In the rows, zero is written as 128.
The rows below fall into families. The same turns and mirrors carry the whole set onto itself and the rows of a family onto each other. For each named row, which other rows are in its family? Write them in the order they are listed.
These 15 rows form 3 families of 5 rows each.
Seze: [138 108 162 148 133 143 132 127 150 175 135 147 107 126 130 134 168 117
 129 124 119 102 136 124 105 153 116 141 135  92 160 154 143 147 100 122
 121  80  80 112 119 129 142 137 119 145 138]
bades: [138 103 167 147 132 144 116 128 153 169 133 159 102 123 128 144 178 137
 149 120 121 116 130 149  87 155 110 130 141  88 137 162 125 148 107 123
 112  79 111 123 122 124 134 139 118 136 141]
ruve: [115 111 149 145 144 134 132 140 152 113 134 163 138 144 157 149 150  94
  92 127 134 139 131 109 120 159 148 147 153 139 141 139 154 165 125 135
  97  76  87 116 151 128 134 104 126 155 135]
Funeg: [137 117 137 139 117 157 153 148 145 152 147 157 102 135 138 162 181 110
 131 137 140 124 121 159 108 135 140 145 162 130 116 148 118 148 121 132
 103 116 128 131 145 137 153 127 114 149 146]
Rolom: [130 103 158 148 141 124 100 145 152 101 142 127 122 143 158 125 181 142
 105 107 144 149 164 133 104 144 133 143 162 111 109 140 139 142 105 123
 105  90 140 134 153 138 128 117 145 136 118]
nok: [116 100 160 160 127 135 138 147 161 126 147 119 116 117 138 118 160 149
 123  84 134 164 148 117 102 125 117 112 146  95 149 123 122 114 113 123
 107  87 111 124 136 126 157 125 109 136 137]
Tomu: [136  98 166 146 142 112 100 148 144 113 136 126 118 134 155 115 171 134
  90 104 148 136 164 117 120 142 131 145 155 118 137 149 157 140 107 133
 114  98 106 117 140 128 133 109 138 144 105]
kofep: [126 115 139 127 124 160 144 165 152 154 147 165  97 132 144 150 158 100
 115 129 129 110 112 147  98 125 152 151 152 112 134 161 126 137 114 132
 119 111 131 126 148 141 145 129 107 152 144]
dus: [107 108 142 145 137 130 130 153 155 117 135 170 121 143 160 158 129  95
 102 120 133 153 122 134 105 139 156 160 159 140 131 154 135 149 116 129
  88  75 105 131 159 129 135 112 120 150 140]
mirep: [127  94 160 153 115 125 138 131 148 135 144 112 131 116 130 127 173 146
 111  97 143 149 135 105 114 136 117 117 142 104 151 135 137 124 128 130
 110  96  81 108 123 133 161 120 108 142 142]
Pak: [120 100 159 156 120 136 127 132 158 124 148 122 135 117 133 135 175 161
 129  97 139 164 132 121  91 140 111 107 152  98 123 136 128 123 133 127
  96  79 109 121 130 130 148 124 112 137 150]
Zuget: [128 110 164 146 138 150 132 145 158 167 140 156 106 123 141 132 159 128
 140 106 106 112 123 132  86 141 113 129 131  77 159 150 128 130  99 121
 117  77 109 124 128 126 145 137 109 142 148]
Sivi: [115 114 146 152 146 133 132 137 153 115 133 168 136 155 159 163 158 103
 116 130 126 148 131 134 107 161 138 154 160 134 121 137 133 166 110 127
  83  69 110 137 161 132 137 113 135 147 147]
Keti: [121  91 162 158 143 113 102 152 151 107 132 134 108 138 160 121 150 123
 101  92 139 158 166 131 109 133 142 149 155 118 134 143 130 137  97 122
 104  86 126 137 150 127 131 110 134 134 108]
mobi: [140 117 136 134 122 161 151 150 140 151 151 143 110 133 144 146 171  90
 103 137 140 103 128 134 119 133 146 150 151 127 128 146 142 148 125 134
 119 122 106 121 138 142 150 122 109 158 132]

Which other rows belong to the same family as bades? Funeg, Rolom, Pak, Sivi
Which other rows belong to the same family as mirep? Seze, ruve, Tomu, mobi

The rows below fall into families. The same turns and mirrors carry the whole set onto itself and the rows of a family onto each other. For each named row, which other rows are in its family? Write them in the order they are listed.
These 16 rows form 4 families of 4 rows each.
mes: [147 120 136 125 121 152 146 108 155 138  88 119 138]
Met: [142 155 120 126 151 125 123 131 143 146 126 144 137]
Peged: [136 115 155 127 117 147 138 107 131 117 116 106 109]
koroz: [147 145 115 120 142 118 126 122 145 158 103 144 134]
vitu: [137 125 120 129 128 151 137 104 161 147  96 128 138]
panop: [139 160 118 128 152 123 126 136 148 155 113 138 123]
Mab: [131 158 124 118 146 124 122 133 109 133 124 122 101]
kire: [131 153 141 132 134 124 126 138 117 129 123 112  90]
memu: [128 165 145 125 148 131 129 139 126 130 128 116 101]
kesud: [134 129 161 132 110 143 139 117 133 118 112 103 103]
tob: [128 153 112 123 152 131 124 117 147 155 119 140 133]
Nov: [137 152 148 130 145 125 123 133 116 123 135 112 103]
Zur: [132 134 148 123 126 156 141 118 121 113 107  97 103]
Vovi: [141 118 125 122 126 149 137 104 159 138 105 134 145]
ved: [135 116 128 129 111 144 134  94 156 144 103 126 136]
Vif: [130 119 143 130 111 153 137 108 132 120 105 100 105]

Which other rows belong to the same family as panop? vitu, kire, Vif
Which other rows belong to the same family as kesud? memu, tob, ved

The rows below fall into families. The same turns and mirrors carry the whole set onto itself and the rows of a family onto each other. For each named row, which other rows are in its family? Write them in the order they are listed.
These 15 rows form 3 families of 5 rows each.
Dev: [113 107 134 143 121 124 142 126  99 134 146 131 131 156 115 118 125 158
 108 106 146  74 135 130 114 134 136 131 154 124 128 107]
sase: [105 103 113 118 115 128 130 141 117 125 129 134 132 143 102 134 146 110
 104 145 154 134 125 137  96 149 135 119 118 136 138 141]
duge: [106 133 113 126 139 111 135 143 120 131 104 121 133 140  90 132 146 104
 100 150 134 131 135 144  81 147 159 136 135 124 124 146]
lidis: [135 108 119 146 145 126 135 117  89 134 114 133 113 167 118 120 139 140
 115 137 135 114 122 138  85 149 148 117 138 126 111 132]
tave: [111 140 110 157 136 121 131 143 148 136 128 114 147 108 100 142 102 140
 100 100 132  80 129 142 112 123 140 141 153 133 135 119]
ragoz: [109 130 125 148 132  97 133 126 103 142 120 124 120 162  99 115 153 133
 109 125 129 102 132 144  82 140 169 139 137 110 113 134]
Nusak: [107 140  99 137 138 122 129 152 152 126 111 114 147 107  91 150 115 110
  97 133 135 121 128 143  98 135 141 135 138 139 141 139]
Tipe: [128 117 138 145 134 144 137 131 110 166 138 131 130 149 110 115 110 147
 116 101 134  82 133 153 121 133 156 135 157 121 124  94]
Dukip: [117 130 116 118 136 169 124 148 136 138 103 119 137 115 117 145 107 110
 107 134 120 128 129 140 102 134 141 120 135 145 145 128]
gubi: [119 116 117 140 116 158 119 146 146 159 138 122 142 115 118 138  99 130
 105  97 135  96 122 151 120 121 144 124 139 140 141 110]
buli: [123 116 105 125 146 150 143 148 133 119 112 126 149 118 109 149 101 122
  98 142 146 117 138 130 110 144 121 125 156 144 140 122]
Tafa: [102 129 137 104 125 148 132 138 104 132 113 127 128 145  99 123 147 108
 117 147 130 130 129 143 102 148 148 128 119 128 144 130]
Pemil: [131 109 104 163 130 137 122 130 138 136 139 126 136 119 116 142 101 151
 112 103 146  89 107 144 118 131 123 116 134 144 136 120]
zum: [118 134 122 167 136 105 133 124 118 147 130 116 128 143 108 123 122 156
 109  96 125  72 126 143 100 125 157 140 152 119 118 118]
vuri: [130 122 139 139 139 136 128 120  94 155 122 133 115 164  99 110 142 135
 129 125 130 109 113 161 107 147 160 125 121 119 122 118]

Which other rows belong to the same family as sase? Dev, lidis, buli, Pemil
Which other rows belong to the same family as Tipe? Dukip, gubi, Tafa, vuri

